In each game, the first row plays the second. By how much does the first row win? 15 means about a draw, 30 a big win and 0 a big loss. Wins can go round in a circle. Each row has two weighted sums of its numbers, A and B, taken from their middle values. A row wins by its A times the other's B, less its B times the other's A.
[-32 -22  -4   2   6   7  -9 -61  -6 -50]
[-33   4 -22 -34 -29   3  -9  25  -9  32] -> 19
[ -86  -26   41  127  -57  127  -18  -82 -122 -127]
[ 32   7  20  25 -74 -53   6  21  63  33] -> 25
[-16  59 -25 -35  63  33 -12 -26   3 -15]
[-33  -3   4  36  10  -5  21   7 -11   4] -> 23
[  7  15  10  34  -5 -27 -21   7 -13 -35]
[  1 -30   9 -15  29  29  16 -15 -15  -7] -> 18
[-10  29  25 -47   4   5  18   1  24  -1]
[-22  -3 -30  -5  31  36 -16 -33  -7 -44] -> 17
[ 15  18  34  -9   0 -10  34  23   2  20]
[ 41   3   2 -98  47 -51   7   9  64  57] -> 15
[  9   2 -32  64  32  41  -8 -34 -18 -14]
[ 19  22   5 -70  25 -34 -66 -33   3  14] -> 9
[ -7 -10  -2 -22 -31  39   6  25  -7   4]
[ -3 -11   0  22  63  -4   4 -28  -8 -12] -> 15
[ 22 -26  13   9 -66 -52  26   6  16  13]
[  9   0  44  34 -29 -40  12  68  46  53] -> 21
[-46 -18  93  90 -60  88  45 -36 -22  -7]
[ 32  14   0  -8  34 -25 -58  18   0 -29] -> 12
[-14  -5 -23  65  26  31 -44 -29  -9 -33]
[ 48  12 -29 -58   1 -57  10  23  41  52] -> 11
[ 34   8 -30  20  13  33 -47 -24  -8 -19]
[ -2  16  -4 -12  14  -1  18  18 -14  13] -> 14
[-18 -34 -13  25   0  22  17 -17  -3  13]
[  2   1  22   0 -22 -31  12  29   2  30] -> 16
[-36 -12   4   0   7 -24  12  -4  -7   7]
[ -3  15 -28  17  15  -9   0  -9  -2 -13] -> 13
[-19   6  13  24   4   6  -1  27  60  -9]
[ 14   3   0  60 -17  24  50 -26 -32  11] -> 20
[  1 -19   4 -16 -28 -21  18  17 -28  21]
[ 10 -19  27   3 -27  -8  36  -9  11   0] -> 10
[-21  13  25  60  28 -15  33 -16 -15   3]
[ 42 -23  15   1  -5 -46 -34  23 -17  18] -> 25
[-13   3  -7 -13  37  -3  12  47  -8  -3]
[-41   5  12   0 -12 -33  32  21  46  -6] -> 15
[-11   9 -50   5  24 -11 -15  28  43   1]
[ -5 -19  -5 -11   3   1 -20  -3   4 -23] -> 12
[ 27  22 -34 -42  34  -8   5  26   0   2]
[-32  17  15 -13 -38   3  18  49  51  25] -> 12
[  5 -20  30   6  17 -43 -24  26   4 -19]
[-24 -19  13  20 -23  12 -17 -47  11  -1] -> 15
[  2  20 -24  -5  45  16 -23 -42 -29 -51]
[ 33 -46  31  44 -61 -22  36 -17  15  41] -> 29
[ 43  33 -34 -26  12  23 -25  -6   3 -25]
[ -1  -3  28   8  -2  26  33 -30 -48  -7] -> 18
[ -3 -43 -46 -30  31   3 -49 -56 -30 -19]
[  8  11 -15 -30  -3   1  -9  19  41  30] -> 20
[  1 -12   7 -20  14 -42 -17  56   4  11]
[-10  13  18 -16  24 -33   6  28   3  -1] -> 16
[ 17  -9   9  -6  15 -10 -26  25  -2 -41]
[-40  -3 -43   4  17   4  11  19   9   4] -> 16
[-16 -18  50  52 -38   7   8  30  17   1]
[  2   9  -1  -9   9 -46 -52   7   0 -12] -> 15
[-11  26 -25  48  13  52 -25 -30 -51 -27]
[   0  -22  -43  -12   54   38  -10  -14  -80 -103] -> 24
[ -2  15 -26 -22  15  14  15 -12  -4  10]
[  8 -49 -34   2  44  25  25 -53  -6   4] -> 16
[  5  24 -19 -16  34  16  10 -17 -15  -5]
[  1  49  12 -44  18 -12   6  39  44   5] -> 10
[ 39  12 -84 -44  42   5 -52 -26  -3  -1]
[-25  -5  -1 -18  -5 -20   6  15 -13   9] -> 12
[ 16 -22  36  -8 -72 -30  42  26  25  96]
[ 13 -19 -16   3  -9   7  18   0  -3   0] -> 11
[ 30   7  10 -36   1   4 -14   7  11  11]
[-10  16  33   8 -14  10   9  52  44   3] -> 17
[ 35  12  17   6 -19  27  47  13  10  29]
[ -4   8 -16  21  30   8 -72 -43 -24 -29] -> 16
[-41  -2 -10  11  15  17  -6  -4 -65 -16]
[   5  -14  103  -33 -123 -100   94   89   58  120] -> 18
[ 10   9  37 -30 -23 -91  13  -9  15  26]
[  5 -25  19 -11   6   3  -2  25   4  37] -> 21
[-12  -1  12  13 -21 -10 -13  26  39  -5]
[ 23  15 -60  13   8  27 -11 -34 -46 -29] -> 16
[-15 -24   0 -31   1 -16  -4  12   9   8]
[ -9 -32  -8 -43  10  15  11 -27 -25  19] -> 13
[-23  -9  60   6 -10 -24  -7  31 -27 -11]
[ -2  -7   2 -11   5  36  -8 -50 -23 -13] -> 14
[  9 -10 -75 -45  67  88 -78 -39 -33 -68]
[ 16  12  -2   3   9  -4  30 -10  25  -3] -> 19
[-26  22   7 -32  39  14  -1  41  29   5]
[-70 -29 -36  27  11  46  -1 -34 -51 -44] -> 18
[  1 -25  -3  21   0  25  13  13  -2 -41]
[  9  43 -15  18  14  24 -18  -4 -41 -14] -> 12
[ 32  33 -18 -31  22   2 -33 -40 -24 -28]
[ -8   6  50  78  11  31  18 -40 -20 -10] -> 20
[ -5   4  -9  11 -20  31  25 -37 -31 -22]
[-26 -38  17  83 -48  21  17 -18   5 -10] -> 17
[ -1  14   6  39 -54 -15  59  39  38  27]
[-48  -9   6  33  10  45 -10 -36 -43 -72] -> 13
[-23  19 -28 -53  18  23   1   6  -1  33]
[-20 -18  18  24 -13 -44  51  37  16  59] -> 10
[ -56   21   77  127  -22   71   13  -81  -83 -101]
[ 13   7 -15 -74  64 -42  27  42  12  18] -> 13
[ -6 -27  29  10 -28 -41  20  31  20  21]
[ 16  22 -20   1 -10  -5 -22   1  -6  17] -> 17
[-32  27 -14  19  35  32   0 -12  32 -15]
[-41   4  13  -9 -15 -17   5 -31  20  -3] -> 18
[-26  -1  30   9   3 -20  15  32  34  43]
[ -9  26 -43 -33  -1  -6   7 -41 -18  -2] -> 16
[  9  -9 -11  17 -39   8  24 -13  12  -2]
[  2   9  -8  10   9  31 -14  -3  22  -6] -> 16
[ 38  29 -19 -69  23 -21  -9   9  39  55]
[-35 -12   1  32  21  21 -17 -11  -7 -10] -> 20
[ 20  20   5  11 -17 -19 -14  31 -32 -10]
[-22 -36  24  -8 -16  14  16  15 -30 -15] -> 16
[ 29  32   4 -22  16  11  -3   2  34  -3]
[  9  -9  64  20 -60 -77  57  48  46  54] -> 14
[ 17  31  -5 -32  14  -8  -9   6  -9  -1]
[ -1   1  12 -25 -21  -2   1  28  17  21] -> 12
[-26 -16  18 -18 -27 -34   3   4 -29 -18]
[-26   5 -18  -6   1   2  -8 -37 -20  -2] -> 13
[-25 -24 -13  20  -1   7 -21 -11  24   3]
[ 2 37 33 -4  0 18 32  4 19 21] -> 16
[-14 -12 -17   9 -20  15   5 -21 -21 -12]
[ 15   4 -23 -69  17 -18  16 -32   7  37] -> 17
[ -71  -16 -127  -38  127  123 -127 -127 -120 -127]
[  3   6  52 -24 -55 -80  98  63  47  84] -> 12
[ 48  21 -11  -5  32  -3 -10   3   0  -6]
[-10  21 -12   8 -31  23  26 -16  -9 -39] -> 17
[ 11  12 -54 -49  69  60 -35 -36  -3 -35]
[ 13  12  45  29 -14 -54  20   5  11  24] -> 22
[ 49 -16 -33   3  -8   2   0  22 -18   8]
[ 66  56 -25 -43   3 -41   1  45   2  33] -> 19
[-26  27  40  25 -33   1  19  38   0  15]
[-30 -10  -2  31   2  42  -5 -15  17 -37] -> 16
[-19  19  31   5  21 -23   5 -12   4  12]
[ 11 -13  19   2   5 -38  81  43  35  30] -> 20
[ -5  16 -45  23  48  22 -20 -45 -28  -7]
[-30  -9   0 -51  19 -21 -26  11  22   4] -> 7
[ 11   2 -16  31  13  30  21 -16  18 -23]
[ 12   5 -22   2 -13 -26 -15   5 -34 -26] -> 18
[ -1  29  31   1 -30  16  13  14   2  20]
[ 42  36 -12 -11  16 -37 -24  42  -1  21] -> 16
[  7   6  43 -19  22 -13  33  14  15  29]
[  7  42  -8 -23  14   1 -44  23 -47 -16] -> 15
[  70   57   16 -127  102 -127  -52   84   87   82]
[  7   3   3  16   4  10 -13  -1  32  26] -> 18
[-43 -22  37  18 -18 -17  52  -7   9  46]
[-50 -35  79 127  -5 114  23 -60 -43 -69] -> 6
[ 38  44 -23 -71   9 -57 -31  46   7  26]
[  28    6   23  -81    1 -115    1   90   47   72] -> 5
[-23 -32 -39  38 -31  -6  16   3 -25 -12]
[  3  49   0 -17   1  37  21 -20  17   7] -> 14
[-28 -34  65   2 -55   9  63  28  31  84]
[ -28  -28   90   28 -105  -74  120   88   28   99] -> 2
[  9   7   7 -11  11 -34  17 -39  22  -9]
[ 17  27 -11  16 -34  -3  22  -8  -5  13] -> 14
[-20  18 -44  72  14  52 -26 -13  -9 -36]
[  5  14  23  -1 -20 -17  -5  68  -6   9] -> 8
[  15  -88  127  118 -127  -78  127  127  127  127]
[-12  -9 -20  31 -17 -23  -1  -8   2  -3] -> 5
[ 15 -16  31  -1 -33 -28  44  43  19  40]
[ 20 -24  70 -13 -86 -70  69  78  99  75] -> 18
[  6 -12  14 -15  47   9 -37 -42  -4 -23]
[ 21  23 -31  -1  40  20 -25 -17   4  -7] -> 12
[ 22  26 -27 -19 -12 -23 -21  14  -1   1]
[-23  -1 -17  44 -12  85 -22 -29   5 -10] -> 17
[-30 -15 -15  22  -1 -16 -14 -24  14  -9]
[-72  19 -16  30 -16  46 -52 -68 -87 -29] -> 12
[ -1  -1 -16 -15   7  14  -9  -1  27  -6]
[-70 -58 -20 -21  12  35 -27 -60  -2 -13] -> 12
[-11  12   2  11   4  16  20  -6  -2  35]
[ -6  18  -8  14  38   0  24 -18 -19  -7] -> 19
[  9  -2 -24  -6  36 -24  14  33  15  17]
[ 25   3  19 -32 -55 -50  11  56   2  39] -> 12
